In the rows, 128 means zero.
One turn moves every row onto another: examples first, then more rows asked
Maro: [142 107 127 138 150 169 140 130 129 139 136 140 129 147 122 166 117 146
 106 145 122 156 134 132 100 135 145 112 125 127 147 130 149 159 160 137
 135 136 117 122 136 148]
Ponif: [132 132  98 135 128 161 156 155 137 147 129 142  98 134 121 111 119 164
 119 122 126 153 147 129 100 100 138 118 177 122 167 121 151 147 124 117
 105 117 131 139 127 108]
Tesu: [123 102 113 117 135 149 162 107 162 145 102 138 118 106 114 153 135 174
 106 155 146 131 142 126 131 128 131 121 109 143 148 119 118 138 147 119
 138 159 109 117 122 143]
gapag: [116 137  89 139 139 122 141 134 132 135 110 157 102 121 109 134 124 166
 120 127 111 161 146 122 103  98 143 104 169 127 171 123 121 134 126 128
 134 116 151 138 120  97]
luvob: [119 128  95 139 140 133 151 139 130 133  98 164 106 127 103 120 117 163
 124 122 125 156 135 127  91  91 143 102 154 124 176 121 119 125 129 133
 121 123 154 130 129 107]
Lat: [130 113 134 144 160 177 129 134 127 149 142 149 127 147 112 154 115 153
 113 143 123 157 149 128 100 139 130 115 140 134 145 117 146 158 161 146
 127 133 125 127 113 147]
pubi: [115 124  94 145 138 132 152 139 133 131 107 151 117 128 117 111 122 175
 125 128 120 172 152 144 102 104 141 107 166 142 168 135 128 134 141 127
 126 110 157 144 127 104]
Derum: [130 129  89 122 125 137 155 156 141 132 123 131 104 135 115 113 119 168
 117 125 137 157 160 138 106 108 135 108 171 128 162 126 153 132 136 126
 114 116 160 147 135 113]
zaro: [117 104 121 133 143 145 159 114 161 153 101 145 113 106 112 164 127 175
 104 156 138 135 137 122 123 129 128 123 115 145 154 118 107 132 146 117
 133 169 109 127 119 142]
vopuv: [135 143  99 130 139 142 158 124 130 132 120 151 117 128 127 171 118 148
 132 153 148 125 137 154 131 110 138 108 167 106 157 132 108 143 140 120
 154 128 105 112 144 144]
kebuv: [126 139 111 137 120 127 136 123 133 162  96 142 113 135  98  89 117 161
 105 139 125 140 154 176 131 129 110 136 123 118 131 151 126 127 132 113
 117 146 144 130 135 120]
Sipit: [102 138 116 125 125 131 130 123 126 147 103 141 113 145  97  81 137 179
 104 152 133 142 153 171 112 130 117 144 143 136 132 143 131 137 140 114
 107 157 133 127 124 124]
toda: [113 137  93 132 147 125 153 144 129 141 111 160 101 119 104 130 122 164
 136 134 110 169 142 131 113 103 149 101 157 130 177 137 126 127 137 123
 136 111 148 136 130 100]
giv: [120 111 120 132 132 158 160 103 158 159 107 145 120 101 103 147 126 168
  99 156 128 135 145 127 112 129 127 118 114 147 153 113 114 126 145 121
 148 163 118 121 111 144]
Sav: [135 110 129 138 155 166 133 140 126 146 136 148 117 148 117 170 114 147
 105 148 124 157 137 128  98 142 142 119 140 131 149 126 147 163 154 139
 129 147 110 129 125 145]
mef: [132 146 129 116 129 130 126 128 125 163 106 133 101 130  77 112 112 155
 121 127 124 129 165 176 127 135 121 123 127 122 133 151 126 135 131 116
 122 152 143 139 129 113]
Koga: [144 107 126 139 153 165 134 145 126 149 130 140 121 146 118 160 107 152
 108 141 123 148 136 125 103 129 137 113 132 136 144 119 151 164 162 141
 127 131 122 114 118 146]
rezaf: [132 139 126 141 136 131 139 115 142 160  97 147  87 150  88 105 115 165
 116 131 129 117 164 173 126 113 113 137 128 112 132 151 124 127 140 106
 115 145 132 129 124 121]
duvit: [132 133 128 122 131 125 125 133 126 174 108 139 104 144  88 109 108 160
 120 138 123 128 148 174 135 126 116 136 120 112 136 149 127 122 133 105
 111 154 134 123 132 120]
gineb: [ 97 150 121 122 135 138 129 119 126 165 104 152  93 138 107  91 145 175
 108 161 116 139 148 169 118 129 136 139 136 135 137 136 120 139 137 113
 110 154 123 122 120 144]
noti: [117 148  86 132 148 134 138 131 128 140 113 146 107 115 103 123 118 169
 133 126 110 177 142 141 108 109 140  94 147 128 171 125 122 133 128 124
 127 119 152 147 120 104]
Kufos: [136 124 102 127 141 147 139  98 134 154 135 136 116 159  95 154 133 169
 140 144 136 142 142 131 149 133  97 150 153 104 140 117 138 140 128 135
 125 142 102 130 106 126]
por: [139 118  98 125 148 138 142  96 142 159 133 139 104 158 105 160 125 167
 135 146 133 139 137 125 154 141 111 148 145 107 139 120 135 157 135 134
 127 154 103 140 114 121]
kazuk: [130 128 107 119 135 147 155 152 139 149 136 124  95 132 120 128 125 170
 118 123 128 152 149 130 110 104 153 117 178 137 169 120 144 134 133 120
  98 117 155 140 131 119]
muso: [130 115 128 134 164 165 129 130 124 146 140 141 127 151 124 164 113 152
 101 142 117 153 138 129 100 130 144 119 139 129 152 120 143 161 166 146
 128 142 131 114 127 142]
favib: [ 98 155 126 124 136 148 125 120 120 158 102 139  95 139 104 105 144 184
 110 159 122 152 156 170 116 126 123 124 140 136 126 140 108 134 137 113
 104 142 133 140 121 137]
gemu: [134 144 127 141 125 117 120 132 127 166 100 144  98 140  88 113 116 158
 111 126 116 128 163 173 128 129 111 139 128 110 133 146 122 131 140 114
 119 153 126 125 124 120]
tarob: [135 141  93 133 137 135 153 121 128 128 113 159 113 133 124 158 120 152
 140 159 153 119 133 144 128 109 134 101 162 118 149 118 110 152 140 123
 154 123 106 111 129 149]
mil: [ 89 143 132 130 126 137 136 127 135 161 103 154 101 146 107  96 137 179
 112 151 116 132 155 150 106 120 120 127 131 124 125 152 129 137 137 124
 106 160 127 132 116 137]
tus: [127 116 103 115 143 138 139 103 132 157 135 140 114 164 118 157 128 173
 134 148 137 142 142 125 161 133 103 146 138 104 144 123 132 141 137 141
 120 149 103 125 109 115]
tapi: [121 112 123 132 131 145 169 104 153 145 115 139 109 106 117 149 139 167
  93 153 137 127 145 125 124 121 129 130 111 145 152 120 117 132 143 114
 140 162 113 116 111 149]
Ved: [138 106 102 123 148 145 145  92 137 153 129 139 115 158 108 151 131 171
 140 149 134 146 136 125 156 138 111 145 130 116 135 124 137 155 141 139
 128 143 102 128 116 115]
nur: [136 128 105 116 119 156 156 155 124 148 124 115  93 128 107 127 125 171
 123 122 128 160 152 145 103 109 138 115 177 141 167 115 134 127 128 121
 104 131 143 147 132 113]
Sek: [136 133 101 132 143 143 151 108 128 116 125 151 123 139 126 164 127 149
 139 154 156 125 133 153 125 116 142 107 156 112 152 128 113 145 141 123
 149 128 106 118 142 150]
salob: [138 136 104 130 130 145 154 116 137 132 111 154 116 127 108 167 116 148
 138 155 156 121 146 149 124 111 133 101 166 107 151 125 105 140 135 119
 159 120 114 119 130 151]
mabo: [141 135 103 137 145 139 148 110 132 128 122 160 114 134 124 170 111 148
 130 155 156 120 131 149 125 116 141 103 158 108 155 123  99 143 131 116
 145 134 112 129 138 151]
gegur: [132 129 104 133 128 149 151 160 134 147 133 134  96 128 123 133 122 167
 111 117 125 149 157 123 106 106 132 112 176 138 165 112 142 130 130 123
 105 121 146 140 131 106]
miko: [121 109 117 121 138 148 159 101 159 155 100 143 108 103 117 150 127 169
  91 151 132 133 148 132 131 128 138 127 114 145 161 120 113 136 152 120
 144 162 110 112 111 137]
zon: [135 117 106 129 144 131 146  95 124 150 140 140 112 163 102 153 131 165
 134 146 127 144 136 123 152 128 103 148 133 104 138 129 138 147 131 134
 135 146 106 126 105 114]
Forot: [100 152 123 132 121 132 123 121 130 163 108 150  99 142 111  97 135 179
 100 159 119 129 158 161 109 127 123 127 137 128 124 130 109 137 146 115
 108 160 125 128 117 137]

mabo goes to por
Ved goes to Maro
gemu goes to gegur
Now find these:
Lat goes to giv
tus goes to muso
pubi goes to kebuv
zon goes to Koga
favib goes to noti
luvob goes to rezaf
gineb goes to toda

